Rows swapped in pairs by one turn or mirror: which row each one swaps with
The rows were stretched afterwards, more along some directions than others.
K735: [ -6,  12,   9,   5,  13, -25,   6,  -2, -10, -19,   8,   1,  -2, -20,  12,
 -11,   4,  12,   4,   5,   5,   2,  -6,  -7,  -5,  16, -22,   3,   0]
K391: [ -1,   1,   1,  18,   1,  17,   1,  -7,  -5, -23,   4, -14,  -1,  -3,   2,
   6,  -1,  11,  12,   1, -15,   3,   9,   9, -11,  -5,  -6, -11, -12]
K401: [ -1,  -6,  -5,  14,   9,  12,   6,  -3,  -5, -24,   6,  -2,  -1,  -2,  14,
  11,  -3,   9,   9,   6,  -9,  -4,   8,   3, -14,  -4,  -9,  -1, -13]
K650: [  0,   8,  25,   3,   7, -19,   2,   4,  12,   8,   4,  18, -19, -23,  -2,
  -7,   2,   5,   5,  -9,  14,   9, -18,  -1,  -4,   9, -14,   6,  17]
K512: [ -3, -17,   8,  -7,  19, -16,  15,  16,   8,   3,  20,  10,  -5, -29,  -6,
 -17,  -9,  13,  10,  -9,   9,  -6, -14,  -1,  -6,   9,   2, -12,  21]
K288: [  1,  -2,  -3,  23,  11,  17,   8,   0,  -4, -12,  12,  -3,   5,  -7,  13,
  10,  -4,   7,   6,   2, -11,   6,   9,   6, -13,   8, -14,  -3, -18]
K30: [  8,   3,   4,  11,  -8,  -7,  19,  18, -17, -10,   6, -17,   7, -13,   5,
  11,  -2,   8,  -5,   4,   6,  18,   0,  -1,  -6, -16, -15, -12,  -1]
K64: [ -7, -15,  11,  -5,  15, -17,  23,  14,   6,   5,  16,   8,  -7, -34, -10,
 -13, -12,  15,   7,  -8,   8,  -4, -13,  -2,  -8,   6, -12, -10,  23]
K664: [  6,   0, -22,  -5,  23, -29,  -6,  -8,   6,   0,  16,   3,   3, -24,   5,
 -16,  12,   4,  -5,   1,  11,  -9, -12,  -5, -14,  25,  -4,   7,  -9]
K294: [  6,  18,  19,  -6,  14, -20,  -1,  18,   3,  -7,  14,   8, -16, -13,  -9,
  10,  -3,   1,  -8,  -2,   4,   1, -25, -12,  -7,   0,   5,   1,  20]
K341: [ -7, -13,  14,   5,  24, -34,   9,   4,  15,  -9,  15,   5, -19, -11,  -5,
  -1,  -6,  22,   0,   7,  14,  -6, -18,  -5,  -8,   2,   3,   6,  21]
K28: [ -4,  -2,   3,  17,   2,   9,  -1,   2,  -2,  -4,  18,  -3,   3, -12,  -8,
  -5,   7, -16,  -3,   8, -20,   7,  -7, -10,  -7,  22, -10,   3,  -7]
K621: [  5,   4,  -6,  20,   6,  15,   2,  -1,  -8, -20,   8,  -1,  -4,  -2,   5,
   8,  -2,  12,  10,   6, -11,   1,   8,   0,  -9,  -1,  -9,  -5, -14]
K582: [ -7,  -4,  12,   4, -17, -19,  19,  18,  -5,   4,   1,  -3,   3,  -5,  -6,
   7, -21,   2,  -7,   0,  12,  14, -12,  -3,  -1,  -6, -10,  -3,  -5]
K686: [  0, -14,  13,   5,  19, -33,  11,  13,   8,  -4,  10,  15, -22, -20,  -8,
  -3,   0,  12,  -9,  15,   8,  -5, -18,  -7,  -4,   9,   6,  14,  28]
K534: [ 11,   4, -22,   4,  22, -10,   0,  -1,  -1,   8,  11,   5,   7, -33,   1,
  -6,  12,  -5,  -6,  -1,   0,  -4, -11, -14,  -7,  19, -14,   3, -13]
K247: [ -7, -12,   8,  12,  15, -33,  12,  11,   5,  -5,  10,   0, -20,  -4, -11,
  -1,   1,  18,  -7,   5,  10,  -6, -12, -13,  -6,  -4,   1,  10,  22]
K565: [  6,  18,  24,   0,  12, -13,   3,  18,   7, -15,  13,   0, -13, -13,  -3,
  20,  -7,   1,  -2,  -5,   1,  12, -22,  -7,  -9,  -9,   3,  -3,  13]
K323: [  1,  -6,  -1,  15,  11,  21,   4,  -1, -10, -20,   7,  -4,   1,  -4,  12,
  13,  -3,  12,  12,   7, -14,   2,   6,   9,  -8,  -3,  -6,  -1, -11]
K575: [ -2,   5,  12,  -3,  -6, -29,  20,   4,  -3,  -2,   5,  -6,  -8, -15,  -2,
   1, -15,   1,  -6,  -6,  -3,   1,  -6,  11,  -7,   4,   2,  -2,  11]
K997: [  7, -18,  -3,  -5,  -2, -26,  15,  -5,  -6,   5,  -1,  -7,   4, -26, -17,
 -14,   1,  -3, -12,   7,   8,   7,  -9,   7,  -6,  29, -22,  15,   5]
K667: [ 11,  -2,   1,   6,  -5,  -3,  13,  11, -12,   7,   9, -14,   1,  -6,  12,
   0,  -7,   9,  -2,  -6,  17,   3,  -4, -11,  -9,  17, -16,  18,   3]
K315: [  1,   1,   7,  30,  -3,   4,  10,   3,  -6,   3,  11,  -4,  -2, -12,  -3,
   5,   8, -16,   1,   8, -14,  18,  -5, -10, -17,  21, -15,   3,   0]
K738: [  6,  -1, -21,   0,  17, -16,  -3,  -4,  -2,   4,   8,   4,   7, -26,  -5,
  -8,  13,   0,  -2,   4,  -5,  -6, -11, -12,  -5,  19,  -7,   8, -14]
K617: [  9,  -3, -16,  -5,  20, -11,  -9,   0,  -5,   5,  10,   5,  10, -31,  -3,
  -8,  15,  -4,  -5,   2,   2, -11, -12, -16,  -5,  28,  -7,   5,  -7]
K408: [  8,   0,   0,  15,  -6,  -5,  22,  20, -12,  -3,  10, -14,   6,  -5,   6,
  12,  -4,   7,  -4,   2,   4,  17,  11,   0,  -7, -18, -15, -13,  -2]
K762: [  2,  16,  24,  -4,   4, -18,   3,  12,   2, -12,  10,   0, -10, -11, -10,
  20,   0,  -1,  -4,  -2,   4,   6, -21, -13, -15,  -8,   3,  -4,  10]
K821: [-12, -16,  18,   8,  17, -31,  10,  10,   6, -13,  10,  -4, -15,  -2,  -6,
  -2,  -5,  19,  -2,  11,  12,  -4, -12,  -7, -12,   4,   3,  12,  20]
K251: [-11,   1,  18, -12,  11, -28,   4,   1,  -9, -16,   8,   9,   7, -24,   7,
 -19,   1,  10,  -1,   7,  13,   2,  -7,  -6,  -4,  21, -10,  10,   3]
K387: [  4,   1, -18,  -1,  19, -18,  -2,  -3,   5,   3,   8,   5,   3, -34,  -7,
  -8,  11,  -4,  -6,  -2,  -3,  -9, -15, -10,  -5,  19,  -6,   3, -13]
K725: [  8,  -7,   2,   1,  -4,  -2,  14,  13,  -8,  10,   8,  -6,  -1, -12,   8,
   2,  -6,   1,  -1,  -9,  19,   5,  -7, -12,  -5,  17, -15,  20,   8]
K798: [ -7, -15,  15,   4,  23, -33,   7,  16,  13,  -9,  10,   2, -18, -10,  -9,
   1,  -3,  16,  -8,   9,   7,  -4, -18,  -3,  -6,   3,  11,   9,  20]
K214: [  6,  -2, -23,  -5,  18, -17,  -2, -11,   4,   1,  15,   4,   8, -25,   3,
 -11,  12,  -4,  -1,   4,  -1, -15, -14,  -9,  -5,  24,  -4,   6, -11]
K278: [  8,   9,  11,   9,   9, -17,   5,   1,  -9,  -9,   7,  15,   2, -25,  16,
  -4,   6,   2,   2,   2,  12,  13,  -6, -11,  -5,  12, -19,   2,   0]
K308: [-11, -10,  20,   8,  20, -32,  10,   8,  15, -15,  13,   3, -21, -15,  -4,
   1,  -1,  21,  -4,   8,   4,   0, -19, -10,  -6,   1,   3,   4,  17]
K701: [ -6, -13,   1,  11, -11, -16,  11,  20,  -6,  -2,   2, -12,   1,  -6,  -5,
   0, -22,   0, -15,   0,  11,  10,  -6,   3,  -2,  -4,   0,  -4, -10]
K815: [ -6,   5,   6,  20,   6,  18,   6,  -3,  -9, -22,   7,  -6,   2,  -9,   5,
  12,  -1,  10,   6,   7, -12,   5,  13,   3, -14,  -8, -13,  -4, -12]
K17: [ -4, -15,  16,   0,  22, -24,  11,  18,  -1,  -9,  12,   3, -16, -18,  -1,
   0,  -4,  18,  -8,  10,   5,  -2, -10,  -8, -13,  -1,   6,  13,  25]
K91: [ -1,   2,  18,  -6,  15, -27,   0,  28,   6,  -7,  21,  15, -12, -21,  -2,
  -8,  11,  14,  -3,   0,   8,  -8, -21,  -4, -13,   8,  13,  17,  13]
K775: [ -2,  -9,   1,   9,   6,  13,   8,  -3,  -5, -21,   7,  -2,  -2,  -9,   8,
   6,   0,   6,   9,   0, -12,  -4,   9,   2, -12,   6,  -7,   1, -13]
K541: [  0,  -5,  12,  13,  -3, -11,   5,   1,  -6,   4,  14,   4,   6, -19, -19,
 -11,  14, -16,  -5,  10, -10,   8,  -2, -10, -16,  32, -10,  16,  -8]
K211: [ -6,   0,  21,   1,  12, -31,   6,  25,  11,  -2,  27,  16, -17, -18,  -1,
 -10,  10,  10,  -4,   1,   9,  -2, -15,   1, -19,   9,  14,  13,  12]
K944: [  0,  -2, -18,  -4,  14, -20,   1,  -3,   0,  -1,  15,   7,   6, -29,   3,
  -2,  13,  -7,   1,   1,   2,  -2, -12, -11, -15,  22,  -5,   4,  -7]
K599: [ -1, -19,   7, -14,  16, -26,  16,  14,   9,   7,  18,  10,  -7, -32,  -6,
 -15, -12,  14,   7, -10,  11, -11, -12,  -2, -11,   5,   0,  -9,  23]
K49: [-13,  -7,  15,   0, -13, -20,  22,  23,  -8,   0,   2, -13,   4,  -6,   3,
   9, -19,   3,   3,  -9,   9,  15, -10,  -1, -14,  -9,  -3,   0,  -3]
K382: [ -3,  -7,  14,  18,  -5,  11,   1,   4,  -6,   7,  13,   4,   3, -13, -13,
  -4,   0, -10,   1,  11, -11,   8,  -5, -15,  -4,  21, -16,   8,  -3]
K592: [ 15,  -8,   3,  12,  -4,  -1,  20,  25, -13,  -5,   8, -12,   6, -14,  10,
  13,  -4,   6,  -7,  -2,   3,  19,   3,  -1,  -6, -20, -13,  -5,  -5]
K626: [ 13,  -3,  10,  -1,   1, -10,  10,  15,   0,   7,  10, -13,  -3, -16,   7,
   2,  -5,   4,   1, -17,  13,  10,  -7,  -9,  -9,  14, -18,  21,   2]
K841: [  8,   1, -21,  -5,  19, -19,  -5,  -2,  -6,   1,   9,  -3,   8, -25,   1,
  -8,  10,  -1,  -1,   2,   2,  -9, -14, -11,  -9,  22, -12,   9, -14]
K484: [  1, -18,  14, -12,  21, -23,  14,  16,  12,   2,  18,   6,  -9, -40,  -9,
 -18, -11,  16,   5, -15,   3,  -3, -11,   3,  -7,   8,  -7,  -5,  18]
K349: [  3,  -1,   6,   3,   3, -32,  16,   5,   1,   1,   8,   4, -10, -23,  -1,
  -1, -11,   1, -13,  -3,   2,   6,  -2,  15, -10,   4,  12,   1,   5]
K817: [  9,   2,   5,   4,  -5,  -5,  17,  17,  -9,   5,   9, -15,  -3, -12,   7,
   9,  -2,   0,   2, -11,   9,   7,  -8, -19,  -8,   9, -23,  21,   1]
K682: [ -3,  -2,  25,  -4,  15, -39,   9,  31,   8,   1,  23,  14, -15, -24,  -4,
  -8,  12,  13,  -1,  -4,  12,  -3, -14,  -4, -20,   3,   9,  18,   9]
K419: [  0,  -5,  -1,  16,  12,  15,   4,  -4,  -2, -17,  11,  -2,  -4,  -7,  10,
   5,  -3,  10,  13,   1, -18,   1,   8,   5, -10,   2,  -8,  -2, -12]
K26: [  2, -11,   1,  11,   7,  20,  10,  -9,  -1, -18,   7,  -4,  -4, -10,  13,
   5,  -3,   9,  14,   0, -14,   0,  12,   5,  -8,  -1,  -8,   1, -11]
K654: [  0,  -6,   1,   3,  14, -32,  14,   0,  -6,  -4,   8,  11,   2, -28,  11,
 -12,   0,   7,   6,   8,  16,   7, -13,  -8,  -4,  28, -21,  11,   4]
K646: [ 10,  -3, -22,  -8,  19, -23,   2,   0,  -1,   6,  10,   4,   2, -34,  -1,
 -12,  10,  -1,   0,  -3,   7,  -7, -17, -13, -13,  25, -11,  10, -11]
K48: [ -5,  -9,   6,   6, -10, -20,  11,  21,  -5,   0,  -3, -11,   0,  -4,  -1,
   5, -25,   9, -14,  -1,  10,   9, -10,   2,  -1,  -8,  -3,  -5,  -5]
K985: [-10, -12,   2,   8, -12, -18,  14,  22,  -8,  -5,   1,  -8,   3,   0,  -8,
  -1, -24,   9, -10,  -6,  15,   2, -12,   0,  -3, -15,  -4,  -5,  -4]
K29: [ -7, -12,   3,   8,  -9, -21,   8,  18,  -7,   2,   0,  -9,   4,  -7,  -4,
  -4, -23,   8,  -9,  -3,  11,  10, -12,  -1,  -2,  -3,  -3,  -4,  -2]
K166: [  6,   2, -22,  -2,  17, -23,  -2,   0,  -6,  14,  11,   2,   7, -25,   0,
  -5,  12,  -3,  -3,   4,   4,  -8, -16, -10, -14,  22, -11,   6, -11]
K493: [ -1, -12,  -3,  10, -15, -16,   9,  15,  -8,   7,  -1, -11,   2,  -6, -11,
   0, -24,   2,  -9,  -3,  13,   9, -11,   2,  -1,  -2,  -4,  -3,  -8]
K844: [ 14,   0,   5,   6,  -2,  -5,  11,  17,  -7,   6,   7, -11,   0,  -8,   5,
   7,  -8,  10,   2, -10,  15,   9,  -6,  -7,  -9,   8, -11,  22,   3]
K708: [ -2,   0,  14, -10,  -2, -41,  14,   5,   2,   1,   9,  -1, -12, -25,  -7,
  -6, -12,   3, -11,  -4,  -2,   0,  -5,   8, -11,  10,   7,   3,  10]
K88: [  0,  -7,  -5,  15,   8,  14,   8,  -6,   0, -25,   7,  -2,  -4,  -6,  10,
  13,  -4,   8,   4,   4, -11,   0,  10,   0, -10,  -2, -11,  -4, -14]
K244: [ -5, -18,  10, -10,  22, -17,  20,  18,   9,  -2,  21,  14, -11, -37,  -4,
 -17, -12,  15,   7, -11,   0,  -7, -11,  -1,  -4,   3,  -5,  -5,  19]

Swapped with K650: K997
Swapped with K484: K626
Swapped with K251: K315
Swapped with K419: K841
Swapped with K582: K686

